[[120 116 119 141 116 122 105 111]
 [144 151 150 116 136 136 146 148]
 [122 124 126 113 104 140 127 117]
 [126 131 130 111 109 140 137 124]]
->
[[126 131 130 111 109 140 137 124]
 [120 116 119 141 116 122 105 111]
 [144 151 150 116 136 136 146 148]
 [122 124 126 113 104 140 127 117]]

[[118 117 132 116 132 124 116]
 [117 117 125 116 124 140 116]
 [115 114 131 114 131 118 114]
 [138 141 124 142 125 136 141]
 [140 142 129 142 130 114 142]
 [148 154 122 155 123 120 155]
 [118 118 132 118 132 124 119]]
->
[[118 118 132 118 132 124 119]
 [118 117 132 116 132 124 116]
 [117 117 125 116 124 140 116]
 [115 114 131 114 131 118 114]
 [138 141 124 142 125 136 141]
 [140 142 129 142 130 114 142]
 [148 154 122 155 123 120 155]]

[[121 117 124 112 152 114 103]
 [133 139 130 138 112 138 140]]
->
[[133 139 130 138 112 138 140]
 [121 117 124 112 152 114 103]]

[[110 141 120 100]
 [122 158 128 124]
 [141 110 129 144]
 [135 115 127 108]
 [125 143 155 135]
 [127 145 134 151]]
->
[[127 145 134 151]
 [110 141 120 100]
 [122 158 128 124]
 [141 110 129 144]
 [135 115 127 108]
 [125 143 155 135]]

[[131 105 130 117 128 126 143 143 143]
 [130 125 125 127 118 125 136 129 126]
 [136 116 129 120 130 120 143 138 140]
 [134 126 130 124 133 119 147 137 137]
 [126 126 124 129 123 110 133 128 141]
 [126 118 134 125 117 134 126 139 134]]
->
[[126 118 134 125 117 134 126 139 134]
 [131 105 130 117 128 126 143 143 143]
 [130 125 125 127 118 125 136 129 126]
 [136 116 129 120 130 120 143 138 140]
 [134 126 130 124 133 119 147 137 137]
 [126 126 124 129 123 110 133 128 141]]

[[153 142 138 133]
 [132 146 148 124]
 [153 141 137 132]]
->
[[153 141 137 132]
 [153 142 138 133]
 [132 146 148 124]]

[[152 103 153 104]
 [103 102 155 132]
 [151 154 104 102]
 [102 151 151 120]
 [106 156 132 104]]
->
[[106 156 132 104]
 [152 103 153 104]
 [103 102 155 132]
 [151 154 104 102]
 [102 151 151 120]]
---
[[127 135 122 132 122 126 135 135 129 127 127 137 129 137 126]
 [127 135 122 128 122 126 135 135 129 130 132 125 129 137 126]
 [140 131 106 128 157 126 140 135 129 126 127 125 132 146 126]]
->
[[140 131 106 128 157 126 140 135 129 126 127 125 132 146 126]
 [127 135 122 132 122 126 135 135 129 127 127 137 129 137 126]
 [127 135 122 128 122 126 135 135 129 130 132 125 129 137 126]]

[[139 113 124 115 135 116 125 143 123]
 [138 133 133 133 136 132 136 119 131]
 [114 116 111 107 118 132 116 118 121]
 [124 139 128 134 136 133 127 114 131]]
->
[[124 139 128 134 136 133 127 114 131]
 [139 113 124 115 135 116 125 143 123]
 [138 133 133 133 136 132 136 119 131]
 [114 116 111 107 118 132 116 118 121]]

[[131 144 150 136]
 [152 115 143 111]
 [154 144 153 113]
 [149 123 143 133]
 [142 116 151 105]
 [144 146 147 147]
 [118 118 105 149]
 [121 151 148 144]
 [153 136 151 116]
 [155 129 148 136]]
->
[[155 129 148 136]
 [131 144 150 136]
 [152 115 143 111]
 [154 144 153 113]
 [149 123 143 133]
 [142 116 151 105]
 [144 146 147 147]
 [118 118 105 149]
 [121 151 148 144]
 [153 136 151 116]]

[[108 137]
 [154 117]
 [144 156]]
->
[[144 156]
 [108 137]
 [154 117]]

[[131 126 118 140 121 114 138 125]
 [127 120 121 144 125 113 129 115]
 [111 131 110 147 114 112 132 138]
 [124 129 121 140 118 112 134 126]
 [120 127 120 145 120 110 142 130]
 [112 131 113 145 116 110 132 138]
 [128 117 121 140 115 111 139 122]
 [118 125 116 144 115 106 133 142]
 [120 146 119 135 130 145 114 144]]
->
[[120 146 119 135 130 145 114 144]
 [131 126 118 140 121 114 138 125]
 [127 120 121 144 125 113 129 115]
 [111 131 110 147 114 112 132 138]
 [124 129 121 140 118 112 134 126]
 [120 127 120 145 120 110 142 130]
 [112 131 113 145 116 110 132 138]
 [128 117 121 140 115 111 139 122]
 [118 125 116 144 115 106 133 142]]

[[105 130 143]
 [108 156 119]]
->
[[108 156 119]
 [105 130 143]]

[[142 108 150 105 113 106 143]
 [142 103 146 104 106 108 148]
 [116 108 132 111 124 110 147]
 [110 112 151 145 146 110 152]]
->
[[110 112 151 145 146 110 152]
 [142 108 150 105 113 106 143]
 [142 103 146 104 106 108 148]
 [116 108 132 111 124 110 147]]
---
[[117 109 155]
 [141 117 129]
 [126 124 141]
 [121 107 140]]
->
[[141 117 129]
 [126 124 141]]

[[136 110 117 105 129]
 [113 111 122 147 111]
 [116 147 115 149 115]]
->
[[113 111 122]
 [116 147 115]]

[[131 122 136]
 [129 105 130]
 [128 125 120]
 [134 122 123]
 [141 149 129]]
->
[[129 105 130]
 [128 125 120]]

[[147 134 150]
 [141 140 143]
 [136 134 134]
 [116 119 115]
 [130 129 136]]
->
[[141 140 143]
 [136 134 134]]

[[109 109 146 152 148]
 [122 109 119 129 148]
 [149 144 140 138 117]]
->
[[122 109 119]
 [149 144 140]]

[[134 126 112 125]
 [114 133 122 128]
 [134 122 106 123]
 [121 120 134 132]
 [121 121 102 122]]
->
[[114 133 122]
 [134 122 106]]

[[138 128 144 116 133]
 [132 107 122 126 128]
 [124 128 112 124 141]
 [127 134 128 157 141]
 [143 115 102 115 100]]
->
[[132 107 122]
 [124 128 112]]

[[109 134 132 106 132]
 [114 133 131 103 136]
 [124 136 128 100 138]
 [137 148 130 121 109]
 [126 146 136 124 104]]
->
[[114 133 131]
 [124 136 128]]
